Each run below is a few steps of one of 7 hidden systems, one row a step.
kituz, path 1 (11 x 20):
[[ 14  -3  11   5 -21 -31  15 -16 -22   9 -14 -21 -12 -15   5 -27 -19  -4
  -18  -6]
 [  1  -9  12   3   3  14   0  10 -19  15  34  32  -8  -2  23  -3   1  30
  -11   8]
 [ -2   5  -3 -15  14  12 -13  -4  -5  14   9  11  16  35 -13 -11   1 -34
  -24   0]
 [ 20   3  13  -1 -15  -4  20 -27   9  -7   5 -11  10 -11  20  -2  16 -29
    3  29]
 [ 14  13   8  26  25   6  -9  17  16  18   1  16   7 -18  -4  17  -2  11
   18  23]
 [-41 -11 -14   6   3 -11 -21   7  19  -4 -26  15   3  11  -2   5   0 -26
   11  -8]
 [ -7  -6 -18 -16  -5 -12  34  -5  25 -20   7 -27 -12  -6  -4  20   1  -3
   21 -14]
 [ 13  19  -6   2   5 -15 -14  30   0   1  -5 -10 -16 -28 -11 -21 -14  32
    2 -14]
 [-28 -20   4  -9 -17  13 -13  20 -17 -15 -12  11 -27  26  11 -11   6   9
  -11  -8]
 [ -2  15   2 -10 -10  16  36 -15 -24 -15  22 -25  11  22 -16  11  -9   1
  -18   0]
 [ 34  19   8   8  -4   5 -27 -16 -21  -4   5   2  31 -26  13 -16  -1  22
  -13   1]]
kituz, path 2, 11 rows:
[[  -2  -29   -6   51   23    7  -63   14   12   24  -52   41   33   -7
    -9  -12    8  -25   16  -14]
 [ -42  -38   -2  -16  -25  -21   44  -45   42   11  -16    1  -38   27
     5   49    0  -31   34   -4]
 [  13   22  -47   -3   27  -61   30   22   16    5   45  -21    5  -60
   -18    2  -30   28    2   -9]
 [  -2  -10    1  -14    3   17  -57   57   12    2  -20   24  -50  -14
    38  -61   19    6   -9  -54]
 [ -36   10   18  -47  -25   13   52   10  -18  -14    4  -25  -54   81
   -26   10   14  -16  -10   37]
 [  23   63  -13   32  -22    6   23    8  -33  -50   44  -24   60  -59
   -15   -8  -11   14  -41   24]
 [  28    4   37    5   19   74  -97   -3    4   -4  -48   26   14   11
    44    9   12   31    7  -26]
 [ -35  -53   11   -1    5  -32   34  -55  -34    8  -47  -25   19   89
   -40   36   -4  -26   35   41]
 [  22  -11  -32   69  -31  -26   56  -34    4    6   54    3   48 -105
   -13    6  -23   12    5  -31]
 [  20  -13   -2  -39   40    4 -104    4   42   65  -17   63  -54   -8
    40   -1  -19   38  -10  -63]
 [ -51  -70  -11  -55   16  -65   63   21  -28    4   -3  -31  -37   91
     3  -29   19  -71  -17   46]]
lup, path 3, 11 rows:
[[-23  20  17   8 -13  -2  27   4 -26   2  13 -10 -11  17 -12 -18 -12  12
   10 -12]
 [ -7 -17 -20   6   2   6 -17  -1   5   0  31  37   9 -19  13  17   1  21
   -9  -5]
 [ 24  -1  -4 -29  14  -4 -13 -15  24  16 -21 -12 -15  18  -7   1   6 -30
  -10  -2]
 [  0  23  24   4 -19 -12  20  -8 -26 -13   5 -21   9  -1  16 -32   1   6
   13  15]
 [ -3 -21  -3  29   7  31  -4  29   1   5  14  28   1  -7  -4   8  15  15
    9  -3]
 [-24   9  -7 -22   0  -6 -17  -9  21   9 -17   6 -17  21  -1  17 -12 -30
  -23   2]
 [ 19  18   8  10   8 -29  13 -16 -15  -7   4 -25  33 -21  16 -11 -11   1
    1  19]
 [  4 -26  -2  25   2  12  -4  31   2   7 -10   4 -14  -8 -20 -11  15  17
   32 -22]
 [-39  -5 -16 -28 -20  -7   7 -13   6 -11   4  10 -20  27  -5  30 -10  -2
  -16   8]
 [ 32  13 -11  -2  21 -13  10 -10  -6  -1  28 -14  29 -25  16  -6 -14 -11
  -29  -1]
 [ 17  -1   9   3  -3  14 -24   9  15  -3 -26  -6 -17  -6  -6 -28  22  14
   40 -30]]
vupa, path 4:
[[-15  39   7 -32  25 -17  -9  15  22  -2 -21 -25 -29  21   4 -11 -11   6
   31 -23]
 [ 17 -21  -9  -4  -3  12  -8  22 -37 -15  25   8  25  18 -21 -31  40  11
   -1  31]
 [ -6   4 -16  27 -27  28  22  -9  12  -4   9  -1  -7 -36 -12  22 -20 -12
  -36 -45]
 [  1  26  18 -45  14 -17 -11 -31   2   2 -10 -19 -16  25  26  18 -22  30
   11  -1]
 [ 21 -33   0  11  18  19 -37   5 -15   1 -16  16  37  20  -3 -29  36 -26
    2  13]
 [-14   9  17  32 -47  25  39   0  21  10   4  10 -35 -27  -5  -6   0 -11
   12 -31]
 [ -4  10  17 -23  14 -37   5 -24 -21  25  16   9  -8  21  12  32 -29  34
  -13  44]
 [-14 -44 -27  15  30 -12 -32  14   9  -2 -23  16  31   0  16 -15   9 -48
   -9 -15]
 [ -4  34  13  -3 -24   3  47  16  37  -9  16 -19 -29 -18  -2 -20  19 -11
   46  -8]
 [ 15  15  -2  -3   9 -15 -11  19 -36   8  20  13   3   3 -16  15 -14  38
  -44  63]
 [-37 -42 -41  16   2   2 -24   5  14 -38 -32  -1  18 -10  17  21  -8 -23
  -14 -45]]
lup, path 5, 11 rows:
[[ -2 -29   1  -6  -6 -39  20 -36  -4   0 -13 -14  -4   1  16  21 -12  10
   19  15]
 [  7  -9 -11   6  21 -12  39  17  -8  21  35 -12  -3  -1 -23 -21   0  -5
   10 -17]
 [-18  -2 -21 -26 -22  -5 -12  10  26 -16  21  22 -18 -14  13 -18  21   4
    9 -22]
 [ 25   8  -6 -34  11  11  -5   7   5 -20  10 -15   1  16   3  14  21  -6
  -20  41]
 [  8  24  18  18  -8  26  -6  16 -20 -17 -13 -17  12  -3   6 -34   3 -19
  -24 -12]
 [-18  16  19  24  -9  31 -25   0   8 -11 -22  18   3  -3  11  31  -4  27
   18   0]
 [ -5 -11  -2   8  16 -20 -14 -16 -16  30 -22  11   5  18 -22  24 -30   0
  -24  21]
 [  2 -18   1  19  -5 -27  26 -38  -3  12  -7 -16  10 -18  14 -12 -21 -17
   11 -36]
 [ -1  -3  -3 -11   9 -18  18   8  20  19  28   9 -24  -4 -10   1   9  34
   52  -6]
 [ -3 -36 -30 -38  -7 -16  -4  14 -11  -1  26  16 -15  18  -5 -20  22 -10
  -32  14]
 [ 17  18   2 -13  -2  29  24  -3  21 -27  16 -24  12 -11  24  -8  21 -43
  -17 -11]]
komet, path 6 (11 x 20):
[[-22 -22 -24  17 -36  18 -32 -14  13 -44 -33  13  20 -16  -9  17  14  -1
   10 -19]
 [ -2  -6   5   6  -7   4  -5 -34  -6  23 -47  -9  -9  30 -48  41 -26  -1
   -6  -2]
 [ -4 -51  -8  11  -8 -26   8  -6 -52  10  11   6   2   5 -17  -7 -10  48
    6 -11]
 [  7 -29 -12 -36  18  13 -12 -13  20  25  28  22 -22  18   4  14  10  28
   30 -41]
 [ 43  14  12 -44   9 -15  10  -1  -7  26  10 -24 -40  10   3 -34  -2   7
  -16  -8]
 [ 43  -4  11   9  16  15  30  21   0 -10  41 -12  12 -34  36 -18  27   9
   13  11]
 [  4  47  31   0  16  43 -22  19  25  10   7  24   3   6  27 -11  15 -31
   -5  13]
 [  0  16  12   5 -16 -25 -12 -14 -10 -22 -25  -8  33  -6  20 -30  13 -44
  -17  48]
 [-29 -11 -11  55   8  -9  12  -3  21  -1 -15   9  42 -17  -7  15  -3 -43
   25   8]
 [-75  17   4  11 -18 -25  -8   5   7   9 -28  26 -22  21 -12  14 -29  -4
    1   4]
 [-28 -33 -54 -26  -6 -49  12  -8  -8 -30   3 -16   0   6 -14  30 -16  12
  -16   3]]
zelan, path 7 (11 x 20):
[[-10   1 -19  -8  -6 -21  11  18  27  -6  21   9 -13 -15 -12  -3  17   5
   29  10]
 [ -7   2 -23 -18  -6 -21   3  28   4 -24   1 -12 -20 -17   7  -7  -5  -5
  -33   7]
 [-20   5 -10   6  -6   5  13  -1   1 -46  -7 -23  17  -9  22  16  -7  -2
   -3  -6]
 [ 22  21  -5   9  -4  11  -6  -5 -16 -24  -3 -25  23 -11 -25   4  -3  25
    7  -4]
 [  8 -21   6   7 -12  11 -28  -6 -28  -5 -28   2   0   6  -5   2  -7  24
  -20  -5]
 [ -1 -20   7   8  -1  28   8 -31  -7  17  -1   8   2  22  -6  29 -13  -2
   -5 -29]
 [ 16  14  22  -2   5   5   5 -18 -10  41  24  10  -2  10  -3 -24  -5   9
   13 -24]
 [  3 -20  12 -21  11   3 -14  14   4  20  12  25 -27  17  22 -20  23   5
   11   6]
 [ -6  11   5 -11   0  12  25   7  27   9  17   7 -19  13  12  10  13 -37
  -13  25]
 [  3  32   6   6  -2 -27  10  -3  16  -1  17   0  18 -35  26 -14   2 -15
    3  30]
 [ -4   3 -19  -5  23 -27 -36  27  17 -20 -27  -3  16  -8   0  -2  11  -7
    8  26]]
vupa, path 8:
[[ 23 -14   0 -21  -3   4  38  -9  -6 -35  27 -29  -6 -24  60  28  -4  11
  -30   6]
 [  0  58  17  -2  31  30 -39   3  14 -11 -28  -6  30  16  14  16 -12 -26
  -21  16]
 [-23  -4  12  -2 -58  10 -34  -5   2 -31 -30  22  -8   3   6 -26  34   6
   21   9]
 [ 26 -19   7  32 -26  -9  30 -39  -3  12 -15  -7  13 -19 -34  29  -4   7
   18  30]
 [-12   0   8  24  33 -32 -18   5 -10  46 -22  11  -7  -2  -7   1 -43  26
   13 -26]
 [-22 -42 -25 -24  29 -12   8  17   9   7  28  13  -7  34  -7 -11  25   2
   44 -19]
 [ 20   8 -14  -5  -1  -2  44  16  -6  15  44 -16   0  -6 -21 -34   6 -37
  -32  -8]
 [  3  20  -1 -17   7  16  -3  24  -2 -19  28   2 -18 -25  52  12 -19  23
  -49  -8]
 [-16  14  -4 -28   2  28 -24 -12  18 -44 -24  -8  15  32  17  35  14 -27
  -13  19]
 [ 13  23  23  17 -49   3 -16 -26 -12 -21 -37 -10  23 -18  -4 -38  19 -15
    8  11]
 [ 19  -4  19  37 -16   9 -13 -13   5  20 -12  23  -8 -33 -12  32 -10  53
   30  15]]
komet, path 9, 11 rows:
[[-36   0 -18 -14  15  -6  -3  -2  -5  -5  -3   4   9  36  -6  22 -17 -28
  -29   9]
 [-14  -5 -25   9 -16 -27   0 -14  -5 -14  -5 -14  10 -28  -4  -8 -23   9
   -4 -41]
 [ -1   8 -10   0  -4   8  -2   8  25  -3 -11   2 -29  -6 -26  39  -3  35
   24  -2]
 [  7 -16  -1 -21  -3  18   6  12 -34  -9   5 -16 -17  36 -17   2   2  13
  -36   2]
 [ 28 -15  -1   4   0  23  -4 -32 -13   0  21  -1  24 -15  20  -4  -3  21
   -5 -40]
 [ 34  25  23  -4   7   7 -36   0  15  32 -17  14 -13  -2 -15  -9   9  19
   24   9]
 [ 14 -29  18 -12   1  -5  18   6 -22  -4  -3 -13   0  28   3 -31  31 -24
    8  39]
 [-12  -6   9  18  10   6  25 -25   6  25  39  20  26  -6  33  -7  -6 -31
    3 -21]
 [-16  34   3  -7   5 -39 -36  16  30  17 -11  26 -15 -24  16 -16 -13   1
    7  18]
 [-14 -13 -23 -15  11 -19  26  30  11 -40 -17 -36   0  14  -4   2  20 -38
    7  29]
 [-35  22   0  35 -16  27  46  -7   0  -9  25  -6  12 -13   1  19 -30 -20
  -23 -40]]
Ruf, path 10, 11 rows:
[[-28 -46  -2  19 -17 -17  24   0  17  10   9  40  -2  -4   9  20  23 -24
   17  50]
 [  1  30 -13  -5  53  15  -5  16  24  31  20   4   5   3   1  20 -31 -28
  -34 -26]
 [  2   9  10  -7 -20 -41  12   2  12 -10 -21 -24 -17 -22  22 -59  10 -35
   10  -1]
 [ -5 -11 -36  -7  17   6 -15  30  34 -29 -14  -6   9   8 -32  35  27  -2
   30  22]
 [ -7  29   1  12 -25  29  -5  30 -16 -11  -8  -1 -23  -6 -19  -4 -17  -1
  -61 -13]
 [-23  14   0  -7 -27 -23  -1 -28  -9 -51   5 -14  23 -20  43   4  -8  19
   10   7]
 [ 27 -19 -13  -5  20  16 -46  -7 -14  -1 -16  -2  20  14 -24  -2   9  38
   23 -36]
 [-22 -27  24  15 -45  11  28 -18 -34  15  -8   9 -30  23 -21   3  -7   9
   -9  -3]
 [  1  -4  -5  -7  25 -29  19 -18  -8  13  47  13  15  -6  25  31 -22  33
   -4  26]
 [ 30 -20  18 -16  27   5 -30  -1   7  39   0  17 -17   9  34 -37  12  -9
    4 -28]
 [ -4  -7  19  -5  -3   2  48 -15  13  10 -10 -20 -12  39 -19   7  22 -45
   29  26]]
Bup, path 11 (11 x 20):
[[ 28 -22  -8  20   7  -3  36 -16 -12   6  11 -21  17 -18  -4  11  -8 -12
  -19   1]
 [ -1   7  17  12  23 -12 -16  15   7  26  -9  13 -17 -12  21 -15 -15  20
   22 -23]
 [-28 -14 -14 -30  -2  -3  -1   1  15 -12   1  15 -15  36 -12  23  21  -6
   16  22]
 [ 17   4  -7   4 -15   4  35   4  -6  -2  24  -9   0 -18  -5 -17   1 -33
  -40   3]
 [ 14  32  14   3   2  -1 -26   6  12  -3  -5   0  -2 -31  26  -9  -8  36
   18 -11]
 [-23  -7 -15 -16  11  18 -27   4   1 -21 -26   1   9  43 -15  31   5  -5
   -3   8]
 [ -4  -3   6  28 -23   6  34 -18 -20   1  17  -1  27  -7  -5 -24   5 -43
  -16   0]
 [ 29  13   3  10  14 -24 -15 -11   3  17   3  -4  11 -34  -4  -9 -14  46
   36 -11]
 [-29 -37 -13 -18  13  -3 -23   9  10   4 -36   9 -30  42 -10  34  -7  -3
   -9  -3]
 [-15 -11   8  12 -27   7  67  -5 -11  -4  42  -6   1   1  10 -20  12 -42
   -8   2]
 [ 46  36  -2 -12  20 -23 -24  17   7  13  23  -1  -3 -39  -3 -28  -4  49
   16  -6]]
Bup, path 12 (11 x 20):
[[-19  -1  -6   3  16   2 -34   4  -9  -9  -1  23  40  19   5 -16  18 -16
    8  15]
 [ 17  -6  -3  18 -19  10   3 -32  13  20 -12   7  12  -6 -39  10   5 -23
    8  -1]
 [ -9   2  11  20  15 -34  22  -5  -9  16 -10 -13  -5  -8   3  16 -38  10
    2  14]
 [-23 -33 -27  -8  19 -21  -4  20  18   1   9  10  -7  -3  16  -4   5  -9
   14 -24]
 [ -2  11  -1 -18 -30   7  21   5  17  -1   5  -4 -37   6 -30 -16  17 -10
    6 -11]
 [  2  14  -3 -12 -16 -12   1  12 -24 -27  11 -12  -7 -16  12  -2 -11  29
  -32  23]
 [  8  -9 -10  -6  11  36 -29   3  -1 -22   1   2  13   0  23   1   4   3
  -14 -40]
 [ -1  26  32   0  -9  22  -4 -26 -14   5 -13  -7  10  36 -12  -9   6  -8
   20   2]
 [ 16 -26  -7  16  11 -23  -9 -13 -28   9   3   8  37  -2  -4  -1   3   7
   -5  39]
 [ 11 -29   2  23  12  11   2  -8  22  40  -4  21 -12 -12   0  16  -9  -8
    6 -27]
 [-30  15  19 -15   9 -25  28   0  12  17   4  -2 -26  26   5  10 -11  -4
   24  21]]
Ruf, path 13:
[[ 24  17 -12 -10  -9   0  16 -15  -1  -9  11 -16   9   7 -50  12  10  16
   14  22]
 [ 10 -18   4  25 -15  18 -17  11  -5   3  -2  28  -7 -34  16  10   2  19
  -29  11]
 [-35  14  21   3  13   7  -8 -24  -7  -2  -8   4  20  26  31   7 -19 -12
    3 -18]
 [ 24 -11 -19  -7   3 -28  11 -16 -13  11  18 -16  23   0 -34 -29   7  -3
   15 -10]
 [ -1 -36  -7  11 -10   3   4  17  24  18   1  29 -39 -19  -3  19   8  15
   10  -3]
 [-25  25  14  -6  21  -4  -2   6  -5  12 -11   3  -8  32  14  16 -29 -13
  -27  23]
 [ 21  -4 -14 -21  12 -13  13   2 -11 -21  27 -26  24  -8  21 -37  19 -14
   -7  -3]
 [ 14   4   4   0 -12  27  -8   8  39  -3 -14   5 -26 -12 -10  11  25  16
   42 -16]
 [-11  20  12  19 -13   5 -14  -2 -16   2 -31   9   9  20 -26  18 -13 -14
  -32  45]
 [-10 -15 -22  11  -1   0  16  -4 -16 -27  41  -3  41 -25  31  -7  -6  -8
  -25 -24]
 [ -1  17   7  -7  -2  -8 -23 -14  26  16 -16   2 -18  -6  -3 -13  -8  27
   48 -50]]
zelan, path 14:
[[ 18  -4  15  25  12  24  23 -29 -42   5  25 -12  52   2  32  -7 -19 -21
  -36 -15]
 [ 19  24  27  12   8  37 -48 -12  22  18 -16  26  13   1   2  -9  18  24
   57 -24]
 [ 17 -20  15 -33   4 -14  -7  -7 -13  39 -19   9 -34  51 -34   8   8  -3
  -14  56]
 [-18 -41   1  38   0  -3  35  -5   8  34  27  33  12 -18  31  -8  -3 -61
  -24  -7]
 [-14  63   1 -12  24 -24 -15   5  60  21  12  15 -10 -20   1  -7  -8   9
   55 -19]
 [-13 -17 -21 -43   3 -53   2  31 -26 -26   0 -18 -11  32 -12 -32  23  -4
   -5  60]
 [-22 -31 -28  44 -27  27  35  27  26 -40  -2   1   8 -43  13  16  17 -47
  -27  -8]
 [  1  77   0   0  -5 -23 -11 -15  18 -14 -12 -26   0 -41 -10  30 -49  53
   15 -11]
 [  4 -47 -29 -26  18 -28 -39   0 -68 -40 -13 -23  42  43  -7 -22   7  28
  -15  10]
 [ -8 -30   5  51 -34  87  23  -1   8 -14 -24  -1  -4   9 -29  20  19 -34
   -3 -61]
 [ 31  44  44  -1 -18 -16  17 -47 -14  55  20   7 -32 -20  -9  17 -47  81
   16  -5]]

Which system made each run below?
path 15:
[[  2  11   7 -19 -20  34  18  15  25  -8  30  10 -38 -11  16   5  22  23
   18 -15]
 [ 27  24  14 -39   3  -6   3  -4  -5 -13  15 -15 -13  -1  33   2   1  10
  -34  34]]
	zelan
path 16, 2 rows:
[[-14 -14   6  36 -12  30  54  11 -24   4  29   3   0  -6   2  19 -16 -12
  -40   5]
 [ 13  38   5 -16  30 -22 -17 -12  13  24  38  11  17 -21  35 -25 -15  25
   23 -30]]
	Bup
path 17:
[[ 25 -30  -1 -23  33  -1  -2  38 -29  -7  12 -15 -11  14  23 -22  19  23
   -4  15]
 [-18  17  -7  24  -4  51  23  17   2 -20  21   0  21   3  -7  13   3 -32
  -26 -20]]
	vupa
path 18 (2 x 20):
[[-24 -38 -23 -13  34 -46  12   2  -4  31  27  24  15  33  -5 -20  12 -44
    4  26]
 [ -1   0 -20  10   5 -22  36  44  29  -4  32  -6 -14 -52  28 -40   7 -41
  -14 -16]]
	vupa
path 19 (2 x 20):
[[ 14   1  -9   6  19   0   2  34 -29 -29  33  -9  29 -17  18 -22   9  24
   -8  14]
 [ -2  -5 -15   2  -3  45 -26  17  20 -19 -28   1  -6  13 -21   7  19 -15
   -1 -31]]
	lup
path 20 (2 x 20):
[[-29  -6 -13 -10  -8 -28  -1   1  -1   8  10  17 -12  -8  20 -13 -19 -15
  -29 -12]
 [  4  -9 -11 -31  23 -20   4  -1  14 -10 -11 -29 -11  11  14   2  -4  -2
   15 -16]]
	Ruf
path 21:
[[ -3  -9  24   2  -5  -2  47   4 -23   2  23   3   4  32 -11   7  28 -11
    6  82]
 [-28   7 -19  49  -5 -28 -10   6  -3   6   2  27  27 -52  12  -6 -37 -27
  -47  -4]]
	vupa
path 22, 2 rows:
[[ -5 -19  16  54  -5   5  15  -3 -41  24   6  15  17 -11 -19  15 -26  35
   -2   1]
 [-19 -12 -11  -7  -9   3 -32 -44   0  19  15  40  17   6  14   6 -19  -3
  -19 -41]]
	kituz
path 23 (2 x 20):
[[ -8   5   8  11 -29   5   7   7   3 -35   7   1  10 -19  12 -10  25  14
   31  14]
 [ 11  20  -8  14  -6  -8  -6 -11   5  12 -10   4   6 -10 -42  25 -16  12
  -11  25]]
	vupa
path 24 (2 x 20):
[[ 25 -10  20 -12   9  21 -11 -22   1  13  -1  13  -4  19   4  39  11  31
   17  33]
 [-16 -16 -12  34  20 -24   2  -3 -14  12 -17   0  36   2 -20  -1 -17 -36
   -9   7]]
	kituz
path 25, 2 rows:
[[ -3  13  -4   6  -1 -36 -44   9  31  28 -22  33 -21 -30 -10  -9  -4  31
   36  -1]
 [-31 -34 -32 -37  21 -37   8  14  -7   1  -8  -9 -20  49 -17  17  -6 -21
  -24  16]]
	zelan
path 26:
[[ 16  53  38 -10 -21 -20  12  19   3  15  -5 -10 -41  -2 -27 -31  13  26
   42  45]
 [  6 -30 -19  -5  -2  28 -36  10   7 -25   3  38  28   5  12  32  37 -18
  -38  69]]
	Ruf
path 27, 2 rows:
[[ 42 -22   7  12  14  32  37 -20   9  -9  10 -28  19 -16  28  44   5  -5
    0   6]
 [ -6  37  25  19  49   0 -18  35  -3  35  -8   8   1  11   4 -25 -17  -5
   12  -1]]
	Bup
